In the data rows, 500 means zero.
Here are some points, one per row:
[478 393 403 408 397 514 364 518 405 479 406 483 421 532 535 618 627 692 399 480 427 421 428 485
 504 437 513 550 417 555 420 561 547 506 551 448 418 380 462 610 424 497 555 628 380 537 429 407]
[596 460 429 437 373 559 495 537 410 373 496 549 471 436 637 546 480 764 378 499 317 677 401 452
 646 539 388 624 623 491 412 503 608 415 492 383 541 564 462 825 453 538 609 561 555 490 369 502]
[499 325 454 404 477 562 525 392 464 309 450 564 432 472 465 454 440 693 464 391 345 500 430 513
 604 707 393 511 425 562 398 367 541 439 602 306 523 479 463 590 409 580 437 580 400 524 522 573]
[569 534 418 501 558 661 462 440 377 419 431 513 539 456 594 431 398 614 342 489 361 425 515 648
 648 723 430 582 568 451 478 393 602 347 630 446 669 356 616 583 459 625 330 333 527 543 535 612]
[583 834 545 452 631 676 585 572 461 426 511 472 591 621 790 426 432 677 473 494 409 750 655 850
 659 908 305 587 525 381 347 408 731 311 476 733 746 404 613 597 448 599 420 392 683 591 609 713]
[432 637 643 455 659 609 356 501 491 360 469 377 623 682 673 422 382 522 497 417 345 420 687 795
 463 716 639 412 409 384 521 375 611 364 490 805 849 412 600 460 548 409 341 433 679 701 574 410]
[454 595 682 425 555 567 428 510 565 335 428 451 649 702 633 367 369 409 404 412 436 426 727 834
 332 709 727 383 413 441 454 449 467 365 522 817 784 387 364 364 828 316 435 405 691 636 552 363]
[339 545 693 643 471 434 853 691 925 419 431 416 652 624 546 393 649 455 510 410 479 408 755 631
 287 546 615 696 397 388 472 350 329 443 344 806 999 400 412 353 603 613 486 421 548 999 374 405]
[450 322 457 434 345 531 611 472 596 461 358 475 484 418 506 437 604 501 544 471 535 390 503 475
 504 462 535 686 334 404 428 470 483 522 336 499 517 308 464 395 460 669 550 319 485 497 540 419]
[589 408 385 449 450 595 444 378 552 541 413 474 473 429 566 656 640 498 474 494 657 434 448 417
 480 318 550 730 408 396 458 598 530 624 353 551 431 385 739 569 423 506 676 658 478 365 529 425]
[431 403 369 597 391 355 368 325 507 709 477 434 516 473 406 636 740 456 783 457 716 459 449 445
 419 402 592 445 440 553 423 724 483 684 531 385 427 380 465 486 461 537 589 595 441 450 538 430]
[284 399 459 570 424 328 334 399 545 677 626 455 422 493 340 567 491 386 791 401 570 474 434 412
 413 356 448 384 422 473 438 687 471 679 552 330 410 372 460 400 453 622 543 480 549 380 408 432]
[486 455 711 785 418 419 388 437 691 777 545 486 533 491 721 926 498 377 616 426 677 406 517 460
 411 389 576 438 470 412 407 657 397 627 348 599 424 591 428 566 410 314 436 388 417 445 388 439]
[450 543 635 618 447 333 392 521 602 726 608 486 550 518 468 594 300 362 666 435 620 440 380 458
 343 420 278 380 443 456 445 612 448 525 323 458 427 613 452 386 439 472 445 422 468 504 329 384]
[394 605 594 646 544 400 379 587 616 601 670 578 527 554 341 535 390 385 607 599 518 437 461 435
 361 307 335 367 649 507 717 526 508 486 352 459 424 659 431 344 476 573 424 358 507 377 413 542]
[561 781 770 442 734 304 394 520 434 598 911 635 572 595 378 486 397 397 402 917 434 448 490 433
 312 448 333 413 542 673 789 642 558 508 747 372 444 796 418 359 499 319 370 463 399 422 472 691]
[575 494 429 473 438 509 434 485 425 535 500 618 482 456 489 646 387 490 444 433 405 478 452 394
 438 559 430 443 413 589 470 574 481 506 675 363 366 662 416 558 490 320 455 735 436 390 460 449]
[722 591 551 454 432 390 433 534 449 524 387 624 446 425 861 741 519 664 448 411 427 462 390 375
 466 430 334 606 447 442 460 521 592 450 397 588 451 689 470 901 484 410 444 519 786 476 445 383]
[655 627 404 464 471 549 432 596 413 344 410 683 432 443 612 482 317 722 472 414 347 823 396 446
 736 617 429 714 773 456 544 393 681 409 416 522 431 673 369 761 517 572 546 419 551 407 454 636]
[534 513 454 471 355 567 492 627 429 360 432 579 435 475 469 430 487 626 421 463 317 440 395 450
 576 606 400 570 651 520 490 403 520 431 431 404 544 571 436 659 520 356 446 521 562 535 518 639]
[522 649 380 450 453 527 642 619 388 339 476 555 433 431 489 349 475 593 454 417 391 347 515 427
 552 559 397 494 662 512 616 385 543 307 468 564 550 576 471 587 411 442 431 417 464 488 384 637]
[576 561 541 389 504 515 582 646 450 461 431 598 434 538 404 432 563 476 483 479 340 479 481 407
 551 561 528 446 690 522 573 334 400 337 466 570 593 502 481 537 412 331 387 342 589 518 360 635]
[529 619 547 440 534 577 645 712 404 450 414 572 517 459 394 458 589 504 420 567 282 444 587 416
 424 636 640 442 712 553 679 406 342 387 398 647 457 571 441 469 459 303 418 389 596 541 390 590]
[528 338 477 449 439 562 479 385 381 521 474 517 430 446 478 440 576 519 488 438 579 414 420 479
 616 454 400 601 439 414 424 678 588 644 590 361 417 424 485 450 396 596 735 729 463 416 579 359]
[604 417 456 489 583 626 543 384 452 379 657 430 413 506 537 407 366 613 409 367 522 953 428 412
 678 523 432 735 499 395 433 590 648 669 447 433 452 431 806 498 470 605 737 574 437 473 637 572]
[660 541 454 483 565 624 391 441 570 329 731 306 662 580 903 319 395 562 434 480 558 999 540 587
 635 563 377 596 422 364 479 419 621 568 412 610 397 415 940 504 441 644 685 460 470 404 754 439]
[569 437 426 440 550 568 400 417 652 510 610 362 681 553 691 400 404 434 330 414 750 384 599 602
 512 461 617 490 469 475 461 373 553 641 607 560 395 409 841 313 473 569 568 589 405 360 633 430]
[530 503 409 452 636 568 496 368 687 423 672 316 583 727 510 439 376 442 434 655 553 429 559 660
 573 604 520 454 412 439 438 406 517 581 576 469 475 485 749 371 419 628 545 376 433 380 722 409]
[508 529 430 494 658 603 469 391 629 442 673 379 702 768 522 430 321 365 448 689 604 436 654 720
 470 492 647 367 360 420 403 366 529 587 466 516 374 373 540 340 458 567 398 380 400 479 688 487]
[527 599 505 394 752 553 555 517 658 411 674 350 672 654 425 414 351 320 375 735 727 402 625 623
 494 524 706 334 409 513 422 380 513 537 386 558 431 349 404 441 452 567 341 304 463 421 675 444]
[359 462 502 482 546 451 999 645 947 455 381 357 636 672 404 478 500 384 925 622 651 503 686 591
 487 356 538 732 640 344 576 403 396 405 403 672 643 426 468 374 473 716 387 426 400 680 491 449]
[494 374 413 402 449 494 655 487 518 454 457 385 436 398 437 492 650 602 567 456 511 363 530 438
 499 520 521 744 501 471 420 438 483 467 329 487 561 418 462 449 461 588 531 422 471 543 429 392]
[287 379 434 509 360 563 487 366 426 589 413 472 385 481 389 460 792 549 689 423 540 445 366 368
 460 532 657 387 449 637 480 457 422 512 732 310 463 427 493 407 897 619 478 665 438 589 480 380]
[351 348 413 400 389 521 423 427 403 459 421 404 418 438 375 377 636 648 445 451 526 464 490 414
 499 528 516 548 431 524 427 491 464 450 706 360 559 436 463 567 732 452 468 537 348 589 516 462]
[378 373 403 607 402 467 429 410 435 610 416 525 418 416 411 482 848 554 511 489 490 558 528 475
 404 460 731 395 346 594 464 453 380 395 642 403 492 408 495 515 851 356 391 629 335 549 374 404]
[412 316 536 944 411 305 416 547 407 803 446 538 473 452 536 871 916 482 456 472 649 499 453 463
 476 351 770 354 374 562 453 530 319 362 493 602 459 522 402 562 819 335 417 542 608 674 468 450]
[379 491 665 701 401 296 413 681 410 629 425 660 443 410 347 615 622 493 478 422 369 474 532 490
 361 361 563 344 394 558 423 419 298 374 395 525 414 692 476 656 362 411 406 363 537 625 404 432]
[397 617 614 707 473 365 423 641 412 513 384 613 377 403 382 535 453 341 390 383 369 450 509 451
 325 478 407 353 620 556 599 369 446 379 333 541 348 709 435 596 486 343 430 405 568 623 367 451]
[648 793 802 523 591 378 378 643 448 504 393 774 428 408 374 543 376 302 452 732 368 436 591 389
 376 608 580 413 405 820 690 408 434 368 855 586 372 831 481 601 490 327 421 514 820 365 411 715]
[557 495 403 430 539 475 394 502 464 552 450 534 436 464 428 518 426 484 445 454 443 436 384 451
 562 463 527 353 455 609 458 654 541 494 676 334 427 593 418 512 407 381 446 733 448 444 514 589]
[643 439 473 390 398 510 441 470 415 595 471 580 417 503 669 628 592 520 405 428 697 672 374 492
 461 278 555 526 405 486 464 658 555 702 529 540 476 518 523 570 418 404 632 725 467 357 536 434]
[393 399 407 437 573 533 426 307 339 601 563 443 532 378 378 361 497 422 658 460 559 440 360 390
 616 377 428 422 476 595 491 671 449 703 635 400 455 388 399 362 473 637 803 714 444 403 607 505]
[477 351 458 480 544 489 680 399 413 464 582 445 373 389 317 426 376 389 557 580 460 433 408 445
 635 433 347 477 749 588 625 682 567 733 562 402 460 464 443 345 486 701 737 609 402 392 682 702]
[541 477 471 460 546 539 659 514 361 470 491 511 508 435 321 407 438 405 470 645 571 626 478 420
 589 389 451 503 702 531 663 702 485 663 453 452 424 520 463 367 424 597 563 556 455 393 408 622]
[549 530 394 422 632 530 722 539 475 562 433 519 443 296 347 427 418 407 640 730 652 609 491 480
 644 390 396 468 710 484 768 617 421 594 372 322 474 528 386 340 525 536 606 468 498 461 533 659]
There is one direction along which these points spread out most. How many in every 100 of the points above lie lower along it than each point below? Round to a whole number. More than half of the points above lie lower than the first one.
[643 439 473 390 398 510 441 470 415 595 471 580 417 503 669 628 592 520 405 428 697 672 374 492
 461 278 555 526 405 486 464 658 555 702 529 540 476 518 523 570 418 404 632 725 467 357 536 434] 87
[660 541 454 483 565 624 391 441 570 329 731 306 662 580 903 319 395 562 434 480 558 999 540 587
 635 563 377 596 422 364 479 419 621 568 412 610 397 415 940 504 441 644 685 460 470 404 754 439] 9
[589 408 385 449 450 595 444 378 552 541 413 474 473 429 566 656 640 498 474 494 657 434 448 417
 480 318 550 730 408 396 458 598 530 624 353 551 431 385 739 569 423 506 676 658 478 365 529 425] 69
[569 534 418 501 558 661 462 440 377 419 431 513 539 456 594 431 398 614 342 489 361 425 515 648
 648 723 430 582 568 451 478 393 602 347 630 446 669 356 616 583 459 625 330 333 527 543 535 612] 11
[494 374 413 402 449 494 655 487 518 454 457 385 436 398 437 492 650 602 567 456 511 363 530 438
 499 520 521 744 501 471 420 438 483 467 329 487 561 418 462 449 461 588 531 422 471 543 429 392] 42
[655 627 404 464 471 549 432 596 413 344 410 683 432 443 612 482 317 722 472 414 347 823 396 446
 736 617 429 714 773 456 544 393 681 409 416 522 431 673 369 761 517 572 546 419 551 407 454 636] 24
[530 503 409 452 636 568 496 368 687 423 672 316 583 727 510 439 376 442 434 655 553 429 559 660
 573 604 520 454 412 439 438 406 517 581 576 469 475 485 749 371 419 628 545 376 433 380 722 409] 20
[284 399 459 570 424 328 334 399 545 677 626 455 422 493 340 567 491 386 791 401 570 474 434 412
 413 356 448 384 422 473 438 687 471 679 552 330 410 372 460 400 453 622 543 480 549 380 408 432] 96
[541 477 471 460 546 539 659 514 361 470 491 511 508 435 321 407 438 405 470 645 571 626 478 420
 589 389 451 503 702 531 663 702 485 663 453 452 424 520 463 367 424 597 563 556 455 393 408 622] 62
[557 495 403 430 539 475 394 502 464 552 450 534 436 464 428 518 426 484 445 454 443 436 384 451
 562 463 527 353 455 609 458 654 541 494 676 334 427 593 418 512 407 381 446 733 448 444 514 589] 78
[508 529 430 494 658 603 469 391 629 442 673 379 702 768 522 430 321 365 448 689 604 436 654 720
 470 492 647 367 360 420 403 366 529 587 466 516 374 373 540 340 458 567 398 380 400 479 688 487] 18
[722 591 551 454 432 390 433 534 449 524 387 624 446 425 861 741 519 664 448 411 427 462 390 375
 466 430 334 606 447 442 460 521 592 450 397 588 451 689 470 901 484 410 444 519 786 476 445 383] 47
